In the rows, zero is written as 128.
The rows below come in pairs that one turn or mirror swaps. Which row does each named row swap with?
Fego: [ 93 132 119 132 109 128  86 105 110 120 160 133 111 123 158 129 140  97
 149 120 114 141 121 102 104 126 104 148]
Foti: [142 161 147 154 100 124 114  85 144 129 114 126 150 174 145  97 128 162
 154  94 151 152 137 122 123 128 134 135]
Nurum: [108 151 108 113  81 114 107 126  89 108  84 106 146 131 108 104 117 126
 145 138 107  81 129 118 120 112 134 140]
bekev: [133 137 181 153 119 118 135 101 147 109 107 105 125 152 158 118 138 140
 142 138 108  78 117 126 130 150 157 110]
mog: [109 159 153 164 120 119 133  85 123 127 107 129 130 146 156 128 153 128
 137  99 140 133 130 116 148 157 167 146]
Zuzu: [139 111 114 151 165 132 130  96 135  93  84 122 130 140 113 133 126 130
 111 145 113  79 109  68  81 144 120 112]
vuk: [135 124 137 113 114 122 111 109 144 129 130  82 178 158 120 125 117 148
 152 144 161 148 135 155 107 105 136 108]
kime: [126 133 151 109 105 123 107 106 147 127 138  98 171 156 102 108 132 152
 148 149 149 130 138 154 102 100 145 114]
per: [119 134 145 110 132 125 134 133 122 143 144 175 124 169 147 129 141 117
 133 120 136 147  87 136 138 156 123 142]
maso: [120 155  99 122  94 115 109 109  77  86  90 117 138 117 107 100 125 130
 147 131 103 100 143 117 104 117 120 143]
ses: [136 119 119 155 172 128 137  85 138  94  88 124 129 133 119 136 127 122
 101 127 120  89  96  78  89 156 112 113]
teze: [120 179 135 170 120 136 130 126 139 128  95 139 133  99 127 104 154  95
 143 112  86 137 119 105 135 135 117 133]
Fid: [138 107 145 133 136 103 116 148 148 130  95 148 172 151 132 131 135 145
 156  95 162 143 123 130 114 168 116  93]
dol: [127  95  99 127 150 171 128 119 131 117 129 156 128 152 139 153 140 119
 115 167 106 151 136 132 122 126 107 106]
zem: [128 152 138 141 129 126 128 141 130 100  90 151 169 154  82 126 116 158
 149 121 102 163 103 117  81 163 125 127]
pasa: [101 149 140 120 136 117 124 113 121 111  99 139 131 184 183 138 139 110
 146 140 119 119  85 114 144 169 113 130]
samas: [151 158 146 129 135 112 120  78 147  94 104 174 145 116 135 158 151 136
 154 153 127 143  72 117 108 129 130 112]
Karif: [172 125 129 104 128 103 105 135 160  94 118 157 117 140 144 129 158 141
 164 147 128 128 106 138 133 162 137 140]
lev: [124 112 124 147 175 134 135 100 142  86  87 123 138 140 114 136 138 136
 101 129 109  75  97  78  96 139 120 113]
vom: [102 108 152 147 138 119 144  92 171 124 144 144 148 132 134  93 116 159
 135 116 114 117 110  91 100 147 132  88]
Rorub: [123 129 100 104 125 117  98 135 167 115 104 139 129 117 156 159 154 131
 170 107 148 152 134 107 142 148 149 132]
padi: [123 153  99 124  81 115 120 111  87 101  89 106 142 115 115 118 116 126
 134 136 102  88 146 111 127 107 114 145]
das: [134 124  86 127 107 150  91 126 118 101 112 163 128 144 100 131 141 138
 165 129 161 112 119  90 147 112 132 156]
Debe: [123 124 145 109 121 123 115 108 155 124 122  83 180 159 120 111 120 130
 138 157 169 138 138 140 112 105 136 104]
vabek: [127 169 146 134 168 121 135 117 108 118 106 129 142 130 134 103 155 148
 154 112 128 152 118  75 114 149 150 167]
vador: [148 136 120 135  86 114  95 126 122 105  99 121 132 113 138 107  98 122
 196 105 123 132 101  94 138 126 116 134]
bepiv: [108 165 155 118 129 126 138 139 122 148 119 144 135 153 129 116 133 108
 177  98 129 141 128  90  81 103 139 123]
pupu: [129 119 121 157 161 119 139  89 137  95  80 112 130 137 121 127 120 130
  97 123 114  70 116  79  98 138 118 119]
mon: [123 167 105 127  86 114 118 106  90  98  77  95 134 120 113 101 115 121
 139 134 107  90 137 116 116 122 125 142]
mar: [133 143 145 106 111 130 114 105 145 136 128  96 177 149 111 103 134 147
 142 133 164 137 131 156 102 107 141 100]
Zepa: [114 132  95 140 110 141 100 128 126 105 109 191 162 155 114 127 118 104
 136 134 112 128 135  82 141 125  88 130]
Gif: [120 102  94 140 143 158 126 119 156 132 135 148 147 157 146 153 132 122
 125 162 112 159 131 146 120 127 102 100]
Pud: [115 155 100 114  92 106 126 115  86 110  94 116 135 105 108 103 119 120
 151 146 103  86 142 114 112 113 125 136]
bal: [ 85 147 131 133 130 142 115 108 171 152  92 132 119 141 117 137 117  93
 177 115 110 115 136 126 126 154 130 106]
bom: [140  89  99 135 137 162 124 119 133 120 133 139 143 148 137 146 121 116
 113 168 117 170 134 135 119 121 106 109]
sus: [136 118 125 154 174 127 134  99 138  86  86 130 130 139 127 139 120 132
 108 135 115  85  95  79  89 147 105 115]
Simif: [114 140 114 117 135  97 100 131  99  78 118 130 127 111 120 127 101 120
 149 111 128 117 106  68 150 118 134 136]
modat: [128 104  95 141 148 171 127 107 145 120 122 152 129 155 154 151 129 112
 111 164 116 158 121 131 116 130 107 103]
Tes: [137  97  93 129 144 166 122 134 138 113 127 149 140 147 151 154 131 117
 108 162 111 157 126 141 122 131 108 109]
susal: [115 165 116 120  85 112 101 136  85 103  86  99 143 118 119 111 120 123
 147 130 104  87 136 116 115 120 117 130]
sodot: [128 119 121 156 165 124 146  98 138  92  91 117 149 141 117 121 136 126
 108 134 104  76  94  76  95 155 113 125]
feso: [132 108 142 112 115 122 122  95 140 119 139  81 180 159 116 106 127 145
 140 140 162 137 135 141 103 111 137 107]
fal: [111 123 130 106 124 129 112 102 156 130 138  81 174 155 122 114 122 153
 149 129 158 129 129 152 115 100 133 112]
sotek: [106 136 123 120  87 131  93 110 161 126  85 159 125 134 131 129 152 162
 180 149 126 133 160 105 106 147 108 120]
kupo: [133  94  95 137 138 155 128 113 141 132 130 158 145 147 143 162 137 118
 127 169 113 149 139 140 120 130 103 105]
muf: [123 120 134 122 109 112 110  97 152 135 133  87 175 162 124 110 126 151
 146 143 163 146 139 141 111 103 130 101]
faz: [109 122 142 152 126 129 134 118 138 112 162 111 110 155 142 104 145 177
 155 119 128 115 114  98 108 119 161 137]
Sim: [119 162 106 125  87 108 125 118  89  98  73 111 139 110 120 108 110 131
 128 153 102  97 144 110 110 115 127 132]
Fivat: [101 151 138 110  84 146  85 136 155 116  91 138 144 109 109 129 136 162
 138 112 145 136 114 105 121 173 119 135]
nim: [132 137 160 141 125 118 105 123 136 111 103 141 148 102 126 134 146 117
 125 121 123 195 136 125 113 162  99 130]
roze: [113 126 136 116 112 119 111 109 154 123 136  85 193 165 112 115 135 153
 132 146 161 136 135 141 109 113 137 115]
Zedi: [132 103  90 135 143 173 131 118 146 132 127 138 133 160 144 151 128 130
 108 174 108 151 131 124 116 127 109 109]
pef: [ 95 158 148 106 105 161 144 130 116  97 100 124 142 134 128 108 170 127
 139 148 126 162 121  82 117 127 113 164]
kub: [118 145 158 154 124 100  94 104 137 103 112 165 133 113 120 164 155 121
 137 109 125 107  75  92 112 139 138 136]
miber: [175 132 124 128 105 146 116 135 113 100  88 164 171 151 117 143 129 112
 154 160 128 134 100 132 149 115 138 126]
nofid: [109 145 133 125 131 122 115  85 140 110 155 141 132 154 137 114 134 155
 114 113 163 167 143 122 140 127 160 117]
lib: [114 145 135 126 147  95 153 124 140 144  67 129 146 128 144 129 122  99
 131  72 134 128 109 103 123 137 119 119]
Tumo: [104 149 128 120 127 134 147 134 147 133  89 122 166 163 122  87 136 143
 180 130 118 138  84  69  97 116 123 137]
zikal: [133 123 131 157 181 130 132  91 135  96  86 125 136 132 123 128 133 123
 104 127 116  71 107  85  89 141 122 116]
dif: [142 125 124 142 158 128 139 101 130  84  90 122 148 137 124 132 126 127
 102 134 115  73  96  68  88 149 119 114]
mamaf: [119 154 137 163 152 124 114 104 115 140  89 136 152 152 156 130 164 130
 155 133 116 114  84 107 141 122 170 153]
nage: [ 98 118 146  90 117 113 142 117 152 119  83 136 139 123 143 158 149 157
 169 115 167 116 134  95 101 114 131 110]
Tuda: [133 105  96 140 150 160 129 117 137 124 132 145 130 153 150 167 123 116
 111 159 112 162 126 129 117 132  99 109]
degan: [127 139 115 108 134 111 118  93 138 122 125 151 156 140 121 126 123 169
 117  85 171 118  81 104  95 129 111 149]
Kopi: [135 109 106 129 136 172 126 110 137 132 137 146 142 147 158 159 131 117
 112 171 116 149 139 129 123 131 110  99]
nir: [125 160  98 126  85 103 116 112  90 102  82 107 136 117 109  94 114 128
 141 141 104  96 132 100 121 117 110 140]
zaz: [170 132 139 115 125 100 124 147 132  89 119 145 143 115 121 148 119 122
 177 116 145 151  96 112 146 138 131 147]
Nisi: [126 125 117 157 167 119 135  96 129  89  82 131 140 133 109 117 129 127
 117 132 106  75 101  79  87 153 107 120]

muf is swapped with nir
vuk is swapped with mon
maso is swapped with fal
bepiv is swapped with Fivat
nim is swapped with lib
samas is swapped with pasa
Simif is swapped with nofid
Nurum is swapped with kime
sodot is swapped with kupo
zem is swapped with bal

